One hidden turn or mirror swaps the rows below in pairs. Which row is each named row swapped with?
Mutad: [ -2  -1  -8  -7  -9  12  -1  -1  -6  -7  15  17  -6  10 -12  19 -13  18
  31   5]
rozir: [  0  -1  -2   4 -15 -12 -13  17 -20  -2   8  19  19  13 -11  -7 -11   7
  15   4]
zutu: [  6   1  -7  18  26 -11  -6   1   7  -9   6  -7   1  15   1  -4   7  -3
 -16   9]
mari: [  7  -6  -4   9  28 -11  -1   0   3   8  -1   6  12   9   8   2   4   1
 -15  10]
razon: [-21   1  -1  -3   6  -1 -28  20  -5   0 -12   3  -6  25   2  -4   4  33
   7  -4]
lokos: [-19   7   3  -9   3  -3   9  -9  12 -11   7 -10 -18 -14   3  -6  -4  -9
   5 -24]
sig: [  3  12  16  11  -6  15   7  20  -7 -13   4   7  -7   6   9 -13   3  13
 -16  -6]
tiru: [ -2   2  -9   7 -11 -13 -24  16 -16   8   5  21  13   4 -11  -4   2  16
  23   0]
nofe: [-16  21   4  -6  -4   1   9 -12  14  -8  18  -7 -22 -10  -1  -3   5 -12
   2 -12]
libuf: [ -5  -8  -1  -1  24  -6 -15  -1   6  30 -12   6   2   3  -1  21   7  -9
  -5   6]
zimu: [-31  13   1  18 -19 -13   0  -7   1   7   1 -19 -25   4   3 -13  22   3
  11   0]
zetim: [ -3  12  18   7   5  -4 -18  11 -14  -5   6   6   9  27 -22   4  20   3
  14 -18]
moti: [  0  -9 -25  17 -18  -1   2  -2  -4  15  22 -16  -2   8   3   2   8  13
  27   2]
dile: [-11   1 -18   7  -6   7   1   6  -6   9 -18 -10  16 -13  -5  14   9  25
  -3  11]
Pas: [ -8   2  14  12   3  -3  -7   6  22  12  12 -15 -15  -1   7  15  19  28
  28  -4]
nar: [  0  19  18  15  -4  29   7  18 -10   3   0   7 -11   9  15  -3   2  25
  -2  -6]
safi: [-11  23  12 -11  -3  -1   9 -15   3  -2  16  -7 -25 -10  -3  -1   7 -14
   3 -11]
refuv: [ -6  -9   2  -1  28  -4  -9  -1   2  23  -8   5  12   2   7  11   6  -3
 -13  11]
Telaz: [-10   0 -11 -13 -14  11  -5  -6  -3  -9  14  13  -8   6 -14  20  -8  16
  34   5]
Rir: [ -1   5  12  -1  -1  -5 -10 -11  27  -5  -1 -19   4   4   3  16  23  15
  23  -8]
Lutu: [-19  23   2   8 -12  27  -5   8 -10  18   6   0 -17  11   3   9  11  27
  27  10]
Rubok: [ -4   1 -15  13  -7   0  17  -4  -8  14  -6  -8   9 -13  -1  12  15  13
  -9  14]
nin: [-11   1  16   2  -2   3 -11   9 -21   4   5   8   9  29 -16 -11  21  10
  12 -23]
zot: [ -1  -1  -2  -8  21   3 -11   3   4  27 -11   0  -1   4  -1  22   2 -14
  -7  -2]
kago: [  1   1  -7   7  21 -12  -7  -1   4  -2   2 -10  13  12  -1  -7   0  -7
 -18   9]
vak: [  6 -11 -11  11 -25   3   3  -9   0  14  24 -15 -10  19  12  -7   1  -6
   7   3]
Dul: [-20   1 -15   7   3   1 -24  17  -7   2 -12  -5 -11  28   0  -5   6  32
   8  -3]
fup: [-11  12   5  -4   9 -14 -16  17   9  11 -10  -1  -2 -18  13   0  -9  -8
   0 -10]
ramuk: [-25  -4   2   8  -2   3 -16  15 -11   9 -13   2   2  24   3 -19  -1  31
   1 -15]
vovu: [  2   8  10  18   5   2   3  12  20  10  23 -10 -30  -2  15   3   5  12
  12  -8]
basik: [-22  -6 -19   8   5  13   8 -12  -1  -2  -5 -17 -11 -12  18  -1   4  -8
  18  -3]
nenaf: [-14  13   5 -11   0  -1   8 -11  17 -15  13  -8 -17 -10  -2  -4  -5 -14
   6 -13]
badur: [ -5   4  -8  -8   3  -4 -25   3  -3  22 -13  -6 -11  12  -4  20   4 -21
  -7  -7]
tezuv: [ -9  14 -12 -11 -17  14  -3  -5  -3  -2  17   9 -10   9 -13  19   1  21
  34  11]
lesis: [ -9  22   7   3  -2  -2  17 -17   7   4  22  -3 -16  -5  -1  -1  19 -15
  -2   0]
momi: [  8  -5   3  -6 -31   4  -7  -8   8   6  11  -6 -17  32   0   8  -7   2
  -3  -1]
zoz: [-17  -3  17  10  -2   2 -13   8 -18   8   1   8   5  32  -9 -19  15   8
   6 -20]
por: [ -9  16  -5 -10 -15  15  -4 -11 -12   4  14   7  -9   4 -15  19  -1  16
  36   8]
zon: [ -4  12   3   8   8 -16 -18  14   7  14   0   7  -5 -16   5 -15  -7 -14
  -4 -11]
gikip: [ -9 -15  11  14   0   7  13   8 -10 -13  17  10 -24   9 -10   8  -5  19
  18   8]
Moput: [ -7  17   2  11  -2  -4  20 -11  -3  12  19  -8 -12  -6   2   2  23 -12
  -9  15]
muna: [  5  16   3  19  -1   9  -7  -5   2   5  12   9 -17  17   9  15   2   6
  25  33]
fav: [-19  20  -6  -4 -17  22  -4   0  -9  17   8   7 -14  13  -7  16   8  24
  33   9]
muv: [-22  -8  14   6  -2   6 -12  11 -19  10  -1   8   8  24  -3 -21   7  17
   2 -11]

nenaf swaps with Telaz
zon swaps with tiru
zoz swaps with libuf
moti swaps with vovu
Pas swaps with vak
momi swaps with Rir

